In the rows, 128 means zero.
One turn moves every row onto another: examples first, then more rows asked
gofef: [141 142 114 106 142  91 108 143 134  95  94 129 108 102 151 153]
bena: [123 148 143 112 110 125 150 121 112  83  96 131 122 126 116 170]
kiso: [154 118 115  84 148 103 119 118 134 119 122 136  97 101 120 144]
fubuv: [128 141  97 110 104 131 111 144 164 110 101 171 106 121  94 134]
bes: [163 146 136 125 119 122 138 153 114 150  90 129 134 149 137 134]
taf: [117 125 120  93 113 137  95 142 142 133 129 153 157 125 127 109]
vabe: [143 142  96 124 118 130 146 114 145 116 109 130  86 148 164 122]
nefug: [ 87 115 121 116 122 110 109 122 144 127 117 120 117 121 121 168]
Dip: [160 112 124 116 101 106 117 156 134 107  92 111 115  96 160 120]
Viner: [148 110 108 116 110 123 113 139 140 118  98 141 169 115 160 108]
romil: [157 108 127 114  99  83 111 124 162 115 108 134 117  94 154 134]
Nomif: [124 139 130  87  94 130 123 116 155  96 108 145 101 166 134 163]
Tezel: [131 149 122  94 121  92 123 138 150 111  98 132  95  89 148 147]
deri: [ 99 122 141 110  96 152 141 139 166 112  84 136 108 157 142 126]
zisa: [143 134 118 101 118 169 145 145 105  98 110 117 112 133 109 141]
vit: [128 153 130 111 135 148  84 121 165 120 122 136 133 125 133 119]
siga: [142 136 124 133 121 122 147 131 109  95 134 116 140 137 105 118]
bubo: [129  91 121 102 104 106 117 145 140 148  96 148  97 115 162 144]
Seril: [132 123 121  93  78 147 131 121 149 120 124 149 104 170 139 135]
masiv: [147 107 144 114 128 132 172 149 167 110 122 138 126 127 150 116]
Nafov: [133 132 129 110 105 126 120 161 166 103  83 138 164 106 114 133]
Kavi: [150 129 127 115  85 104 149 140 120 120 107 151 127 129 107 177]
gel: [135 116 113  98 121 153  98 156 131 114  89 133 151 112 140 117]
bulo: [140 130 133 132 100 110 137  90 159 110 118 146 112 160 151 137]
rema: [118 138 144 100  94 154 135 110 116 101 117 152 110 123 106 161]
pofo: [131 117 114  96 103 143 105 124 155 139 129 142 140 115 131  97]
miti: [152 131 124 135  91 128 128 114 171 114 116 136 111 167 154 142]
vun: [142 112 129 119 126 151 153 128 104  99  96 122 118 122  99 140]

nefug moves to bes
Kavi moves to Nafov
Viner moves to Nomif
And these:
bulo moves to gofef
vit moves to vabe
vun moves to taf
romil moves to bena

One turn moves every row onto another: examples first, then more rows asked
pitid: [110 111 131 144 161 100 123 126 130 149  93 123]
Bapu: [164 120 141 124 114 147 118 117 100 136 122 162]
nomo: [144 121  91 157 126 129 130 131  85 122 107 137]
Feg: [131 133 131 139 119 135 105 113 168 122 128 127]
teliv: [114  86 134 131  95 129 118 148 137 106 134 125]
sobes: [145 113 176 110 130 122 106 126 132 138  90 126]
lep: [130 119  85 104 115 127 129 121 143 125  93 136]
buza: [109  97 149 150 145 152 108 114 115 142 108 155]
pebav: [124 116 141 113 133 149 120 122  69 112 103 135]
lof: [134 113 117 131 125 116 128 110 126 110  57 113]
bipim: [117 133 137 168 109 114 105 152 129 109 108 121]
miza: [143 123 135 142 146 111 104 146 132 160 131 129]
Mavi: [132 124 130 126 124 151 130 125  68 107 101 134]
Balam: [177 126 113 128 105 130  96 135 127 123 107 119]
Pafu: [141  96  92 107 124 129 125 108  93 110 103 126]
vul: [142 102  87 112 133 136 118 117 103 117 101 102]
Sebov: [ 98 122 130 155 120 117  82 129 129 114  96 138]
geza: [105 113 138 136 122 107  85 150 128 112 116 108]
Sek: [123 104 121 173 131 140 153 137 112 114 106 114]
gemit: [132 113 161 133 141 134 160 126 109 130  86 112]
felu: [122 143 139 115 127 121 100 121 157 117  97 148]
Bot: [119 115 141  98 129 118 153 135 148 135  92 125]
pugiz: [121 105 112 136 138 118 123 122 162  98 107 104]
pela: [110 100 130 157  90 135 131 135 138 105 113 143]
zapi: [118 125 150 135 130 123 127 117 169 117 115 112]
Futum: [159 125 141 127 126 159 100 115 110 150 115 151]
nesev: [128 119 161 147 137 128 127 125 167 118 111 131]
mig: [105  97 137 129 155 118 128 114  89 133  89 140]
Vidu: [118 120 112 132 126 124 114 108 166 108 114 108]
Mika: [127 148 132 132 120 112 132 137 155 102  92 125]
maf: [141 118 118 137 128 138  90 118 163 117 127 137]
Zegad: [136 102 161 117 131 122 162 124 100 121  97 124]
Zoteb: [137 125  87 159 139 109 115 132 127 140 106 123]
zad: [168 110 143 135 140 152 118 120  89 131 117 149]
ruvi: [153  95 103 125 145 139 122 111  84 112 102 126]
ser: [145 110 133 130 111 143 107 121  85 146 117 160]
gofe: [130  89  98 115 119 123 123 126  80 121 106 117]
dor: [ 98  84 135 131 103 133 106 123 138 112 114 149]
zula: [132 134 119 103 124 111 102 140 153 104 113 117]
Memam: [146  96 152 127 155 135 148 122  88 119  98 122]
sos: [150 135 131 113 109 137 128 140 149 146 116 151]
movez: [146 109 148 125 138 126 113 152  89 143 140 131]
giba: [132  86 112 128 135 142 100 143 111 128 144 110]
retif: [128 103 157 136 120 125 155 135  85 133  98 128]
seguv: [137 120 137 115 125 149 124 134  68 111 116 127]

maf moves to nesev
teliv moves to dor
And these:
movez moves to mig
lof moves to Balam
Bot moves to lep
Futum moves to gemit
Sebov moves to bipim
felu moves to Mika
pitid moves to Zoteb
pebav moves to Mavi
giba moves to buza
Bapu moves to Zegad
ser moves to retif
Vidu moves to Feg
Memam moves to ruvi

One turn moves every row onto another: examples first, then more rows asked
Vot: [105  87 133 123 112 133 106 106 147 143 139 112 134 157 146 118 130 104
 147 135 126 122 131  98 117 165 127 137 141 121 123]
gif: [151  97 131 133 159 122 127 132  88 152 125 148 107 125 145 129 120 192
  94 146 113 121 145 118 121 125 145 118 132 113 102]
Fitis: [107 101 103 118 128 120 147 121 145 120 114 135 127 153 149 120 145  94
 146 117 114 113 132  90 132 161 116 140 135 127 123]
vata: [ 94 100 124 121 127 133 128 113 152 141 125 131 142 159 143 115 135  93
 143 128 120 115 133  97 124 165 117 149 135 119 124]
Derez: [136 121 117 148 156 130 145 107 102 128 119 127 131 116 144 102 125  91
 128 148 135 157 146 125 120 122 119 117 136 107 118]
zut: [145 116 138 147 150 137 129 104 138 157 116 144 149 124 124 119 127 129
 167 138 125 159 119 110 129 104 147 117 126 124 112]
zosig: [141 147 126 105  95 109 113 137 132 137 115 149 167 119 136 130  87 128
 133 160 111 110 140 126 125 129  81 131 129 102 128]
zesuf: [119  95 126 127 100 145 122 132 164 125 132 122 132  66 133 153 131 152
 113 131 136  89 158 100 142 117 102 114 149 119 117]
gar: [139 102 126 112 169 112 107 124 111 159 118 138 138 122 131 114 128 199
 108 161 113 124 125 114 132 128 151 140 146 135 119]
tul: [141 133 105 156 168 133 159 107 138 156 104 136 139 120 126 127 137 108
 153 148 134 139 124 118 136 110 133 120 125 123 114]
Taz: [109  91 137 127 101 152 144 135 161 124 140 140 138  70 141 142 130 149
 107 122 124 105 170 100 137 122 106 130 144 111 113]
pum: [104  61 127 123 112 130 139 145 173 141 126 132 140  56 141 145 123 144
 119 137 118 101 153 120 131 137 120 128 136 115 124]
nudi: [159  86 136 149  97 122 107 163 133 131 122 118 143 156 126 158 127 181
  99 146 104 101 154 129 118 117 137 118 152 128 130]
nek: [146 147 108 100 111 105 126 138 132 126 101 127 152 117 126 154 119 148
 150 157 112 131 135 126 130 130  67 136 126 109 128]
lilu: [160 119 121  95  71 100 117 133 136 127 129 142 153 113 141 114  82 147
 140 147 107 121 126 121 126 131 111 130 134 113 127]
Leza: [131 106 119 136 155 118 125 109 131 136  98 135 133 119 119 105 125 119
 161 123 137 163 116 124 118 118 124 115 114 117 115]
boz: [142 121  93 129 177 117 147 126  91 154 111 138 124 122 142 127 128 172
  87 146 115 101 139 119 137 131 131 138 145 125 119]
ziz: [117  90 139 121 120 132 102 109 165 145 141 111 123 161 141 135 147 121
 159 157 127 121 127  89 126 152 135 124 140 125 112]
pud: [100  91 140 119 120 147 135 136 161 125 139 126 146  66 139 151 147 150
 111 151 119 120 174 106 138 129 103 139 151 113 123]
Med: [135  94 147 141 113 123  99 161 146 143 125 125 165 160 118 143 130 173
  94 167 107 106 160 137 115 128 131 140 151 123 134]
Kup: [159 119 125 123  81 125 159 129 139 161 152 132 152 114 155 140  97 146
 135 177  93 133 141 128 124 138 141 151 139 108 121]
liko: [118  88 127 129 111 148 134 136 153 135 120 133 162  58 142 160 130 142
 127 121 103 100 153 103 148 124 117 131 155 130 135]
tired: [156  97 126 145 109 115 137 172 154 125 118 141 135 156 123 156 141 181
  97 154 107  94 157 127 129 112 133 123 141 127 117]
kenak: [147 118 134 140 163 135 115 122  93 173 127 142 142 130 138 134 116 188
 101 153 108 114 138 113 129 122 150 133 148 125 114]
Tabo: [150 129  95 115 111 103 144 137 122 135 115 101 131 108 144 165 115 134
 135 177 117 126 143 144 120 145  80 129 131 101 128]
mivu: [114  91 110 126 109 148 140 124 166 139 132 106 146  60 134 156 135 150
 118 132 126  96 152 104 146 129 115 136 156 129 129]
muri: [119  97 116 139 117 115 145 165 151 132 110 136 151 156 111 127 130 163
  82 131 117  97 158 144 112 138 106 155 130 110 132]
sugeb: [126 109 116 117 179 113 133 132  84 144 105 146 133 122 135 113 128 182
  97 128 111 132 141 122 124 137 117 148 133 117 122]
lutat: [110  81 134 113 120 126 130 148 172 119 126 139 145  59 145 143 137 143
 117 156 115 101 162 108 146 124 114 121 151 123 125]
zor: [127  85 107 137 108 112 119 155 142 135 114 104 158 150 114 123 122 162
  85 136 120  96 145 147 111 145 117 153 150 123 147]
Rel: [123  95 102 133 131 119 150 131 139 124 111 140 116 151 161 137 137  84
 141 127 109  96 138  97 134 154 120 116 133 120 117]
Dur: [146 102 104 132 177 110 141 136 110 165 103 148 114 121 134 137 123 189
 104 145 117 103 127 123 132 127 144 122 123 123 107]
gatak: [130  94 142 137 129 133 107 119 153 145 138 119 125 156 157 154 145 107
 154 172 111 113 138  92 133 147 142 110 148 127 112]
vus: [149  90 110 152 121 110 152 177 135 128 106 138 148 148 136 155 133 155
  90 147  92  90 160 139 128 128 132 134 146 127 136]
veris: [160 110 118 124  86 127 167 131 136 155 140 118 127 116 141 165 112 166
 150 157 101 150 140 133 116 141 122 144 120 102 111]
Dafa: [145 105 127 130 144 119 122 103 119 123 128 123 136 115 143  89 129 111
 142 158 129 167 130 117 126 116 147 116 146 127 126]
Mik: [135 135 112 144 150 130 123  94 140 153 119 134 142 123 126  96 115 105
 135 154 153 124 120 118 130 110 132 115 133 119 116]
Mas: [132 100 126 127 108 119 110 150 153 127 124 106 159 161 105 131 140 187
  96 148 124 111 148 129 123 130 117 154 156 131 137]
tiro: [141  97 103 143 110 117 156 165 127 118 107 128 146 153 122 147 139 169
  91 113 104 104 157 132 122 130 115 149 142 124 135]
perok: [156 128 123 104  80 113 143 129 165 151 139 150 158 119 137 122  97 162
 146 166 103 124 124 116 137 126 132 145 130 117 118]
neroz: [124 113 118 124 167 121 112 121 101 171 105 147 138 126 122 113 105 181
  97 123 129 105 129 125 119 137 120 139 126 117 120]
talo: [130 102 123 138 133 125 143 136 147 127 114 152 112 157 157 158 147  98
 154 137 106 104 143  88 136 142 122 105 126 118 105]
lisu: [106  76 141 130 116 144 114 140 153 143 120 124 152  59 136 167 124 143
 126 128 114 106 156 118 131 132 107 121 141 117 129]
pudam: [153  94 111 141 151 113 150 116 129 131 113 127 109 112 139 115 134 122
 155 147 129 163 121 124 124 115 149 104 123 121 112]
tel: [151 120 129 162 142 139 142 102 122 152 135 138 124 122 145 110 114 102
 132 158 139 139 139 121 121 107 148 103 131 107 103]
Tez: [148 128 106 130 108 120 163 136 148 165 128 119 126 118 135 174 116 148
 138 178 118 124 142 142 116 141  97 137 113  91 107]
mumot: [137 107 114 114 157 113 106 115 102 151 125 128 124 124 133  94 110 185
  85 149 136 108 128 118 124 131 136 133 146 123 115]
peko: [140  94 132 139 124 131 122 128 134 125 127 127 114 157 161 166 149 107
 158 147  99 118 143  86 134 139 134 102 142 126 108]

gar moves to kenak
Tez moves to Tabo
Mas moves to Med
And these:
tul moves to Derez
pum moves to mivu
ziz moves to gatak

One turn moves every row onto another: examples first, then more rows asked
zag: [ 87 164  63 133 122 133 158 132 124 134 135 136  98 144 136 168 152 137
 149 133 106 142 134 148 149 133 151 144 118 128 124 142  93 141 135 142
 130 103 113 123  99]
naget: [ 85 122 129 155 110 120 135  98 157 142 116 124 104 133 150 113 122 110
  90 141 102 127 133 165 128 135 134 140 147 112 154 109 116 127 120 149
 127 155 108 158 161]
rotos: [126 167  82  99 108 114 126 139 134 104 156 129  97 132 141 139 111 109
 144 140  90 133 132 140 127 164 123 122 128 152 111  99 113 151 120 129
 130 136 126 137 113]
veb: [ 89 127  96 137 112 109 163 129 113 108 129 105  99 114 148 157 126 117
 140 127 122 153 136  94 168 137 116 124 136 139 103 109 129 124 125 114
 130 127 136 119 146]
fasen: [127 158 122 127 112 126 146 153 169 136 138 138 121 118 184 153 121 160
 124 161 109 145 108 138 133 150 143 128 118 128 124 155 105 150 152 143
 123 117 122 122 105]
tis: [102 134 127 156 115 154 136 163  96 124 120 111 130 159 127 123 130 128
 113 161 149 130 136 105 118 154 153 130 110 125 151 106 121 140 149 176
  99 117 135 149 134]
bisu: [ 96 123  99 180 150 128 132 124 151 116 127 111 101 157 133 112  84 127
 130 168  87 133 118 130 152 144 149 153 100 128 178 132 130 140 157 124
 108 120 119 136 135]
buvef: [148 114  83 124 129 126 104 131 112 125 153 108 100 125 139 123 124 116
 139 107 111 143 108 104 115 124 118 129 129 149 136 107 127 133 145 108
 116 128 168 101 129]
mem: [121 141  91 154 132 138 114 129 121 138 134 133 106 130 145 114 112 172
 131 117 120 146  94 135 111 128 141 135 111 138 144 146 129 127 155 146
 137 101 109  84 106]
vina: [101 143 118 125 137 148 131 152 160 115 125 140 132 152 120 128 129  94
 120 115 146 137 133 145 142 150 125 136 114  88 179  91 124 125 130 106
 156 129 127 148 134]
vop: [117 117 114 136 153 162 140 142 167 134 129 136 123 183 136 111 130 128
 111 159 130 117 149 146 104 107 146 128 148 135 150  97 133 155 116 128
 121 136 141 141 151]
Tete: [ 95 114  98 138 122 159 146 111 138 136 116 116 152 146 161 129 155 101
  89 158 113 147 118 105 116 137 147 135 113 131 171 104 104 110 124 120
 146 146 117 104 170]
libu: [105 143  98 122 133 145 112 112 144 134 138 128 124 118 149 118 167 144
 129 113 128 124  89 119 144 115 149 140 126 128 142 141  95 162 163 140
  94  87 153 129 112]
rutip: [126 135 137 125 151 142 134 129 125  95 129 106 141 130 136 111 171 136
 125 122 100 139 130 148 119 120 115 142 126 134 164 159  92 156 114 118
  98 150 109 116 140]
dimu: [108 145 118 135 149 158 151 141 136 116 163 132 106 143 143 110 143 120
 105 144 101 139 127 145 130 124 127 141  93  91 153  76 118 110 139 128
  97 169 115 100 151]
Tatik: [140 154 111 149 124 137 138 112 141 136 121 136 115 183 141 106 152 139
 142 145 115 188 153  95 154 141 125 136 139 126 159 100 109 132 141 133
 125 114 153 108 169]
paku: [ 95 147 104 117 156 138 146 114 124 142  94 110 104 150 149 133 140 138
 119 149 109 168 131 131 152 153 151 143 162 139 189 101  98 128 119  97
 107 125 116 118 109]
fufak: [113 140 115 136 130 106 119 139 160 117 149 125 101 111 153 135 109 148
 100 148 110 120 121  89 108 144 123 139 138 164 100 123 142 114 140 117
 110 127 116 116 132]
fedeg: [111 138  96 128 120 128 107 118 142 117 128 119 127 128 120 127 152  95
 111 124 126 117 103  95 150 144 150 106 134 163  99 114 138 155 115 115
  99 117 137 143 121]
Sef: [127 158 149 142 140 131 123 132 143 152 123 122 138 168 126 127 140 115
 133 142 105 154 133  92 124 114 162 145 124 119 123 119 144 117 112 164
  89 138  90 121 140]
vaba: [115 187 112 117 114 116 130  86 136 129 135 133 183 163 144 115 118 110
 120 146 109 143 133 130 129 142 137 119 122 123 164 112 137 134 109 119
 114  97 121 134 146]
Zutu: [112 144 125 166 109 109 134 162 134 128 163 160 176 111 138 135 151 121
 127 146 115 159 132 162 127 149 140 135 127 139 165 100 116 135 133 129
 114 121 116 136 134]
veka: [ 93 141 104 149 113 142 164 119 100 136 129 126 137 129 147 143 124 140
 122 121 153 143  99 133 170 132 170 109 132 121 116 152 125 158 147 130
 109 124 131 113 122]
bero: [ 86 163 132 165 127 132 127 123 140 134 158 125 138 169 147 132 105 102
 107 114 109 147 162 110 161 136 115 181 133 132 151 143 119 108 151 131
 119 120 119 124 153]
Gem: [143 178 131 134 112 113 129 105 137 141 125 115 105 164 131 116 126  90
 129 147 121 152 147 152 118 123 124 159 105 117 156 141 113 147 136 119
  95 162 151 118 131]

rutip moves to paku
buvef moves to veb
And these:
vaba moves to Gem
vina moves to dimu
veka moves to fasen

One turn moves every row onto another: examples first, then more rows asked
fepid: [115 146 129 143 135 163 117 107 101 129  88 132 146 167 125 136]
goka: [143 151 150 157 136  98 152 111  91 178 132 116 129 141 125 141]
talat: [109 152 129 152 140 161 107 122  99 123 100 117 143 159 105 120]
dep: [116 112 130 152 119 142 120 133  89 142 131 114 108 164 138 110]
budet: [137 166 136 167 126  95 144 109  99 183 130 119 139 139 132 144]
Katu: [ 93 125 143 155 130 120  90 143 147 146 107 140 113 111 149 146]
pafas: [ 96 124 135 161 124 131  98 150 137 143 104 121 131  98 146 157]
Fav: [115 122 123 123 104 108 133  81 125 177 122 122 144 123 113 152]
sapi: [ 98 125 136 166 132 117  83 154 129 131 113 115 146 107 144 124]
sof: [126 104 190 169 123 106 128 143 122 152 124 116 128 123 121 145]
rom: [124 116 148 156 138 140 129 140  84 139 128 112 106 160 137 115]
tik: [136 165 129 137 130 148 109 115 106 122  95 146 135 155 133 116]
Keze: [117 129 141 144 108 123  89 150 142 132 112 136 121  95 141 130]
Parut: [ 98 126 131 171 124 117  92 146 137 126 105 136 124  97 127 138]
sepat: [119 106 188 175 110 113 116 139 131 148 115 121 143 131 118 147]
ler: [110 151 135 143 144 146 108 104 113 137  93 150 125 174 134 127]
Ketu: [118 148 119 151 135 141 112 101  98 118  95 146 134 159 111 116]
Sabal: [ 96 133 142 165 123 123  95 153 136 144 118 107 136  90 116 145]
zovol: [117 122 130 134 108  86 114  91 125 174 132 117 163 117 112 126]
Pesa: [121 149 126 146 140 136 109 102  94 131 100 124 164 169 122 108]
sunu: [110 130 135 123 116  99 121  79 136 181 120 142 128 133 118 146]
fep: [137 153 137 158 130 101 149 122  88 190 127 113 131 141 126 137]
Tuka: [126 114 189 172 119 110 126 150 119 164 112 118 141 126 115 147]
ket: [138 137 137 117  98 101 122  86 131 163 119 141 142 117 109 133]
bel: [120 107 146 151 125 145 127 148  84 151 122 113 113 163 129 112]
Doz: [118 130 119 139 107  90 123  82 126 163 122 138 136 112  99 136]
zoz: [117 143 123 129 113 109 127  86 113 176 132 111 147 125  87 135]

Doz moves to Ketu
sepat moves to budet
pafas moves to Fav
And these:
fep moves to bel
rom moves to sof
Keze moves to ket
ler moves to Katu
zovol moves to Pesa
talat moves to Sabal

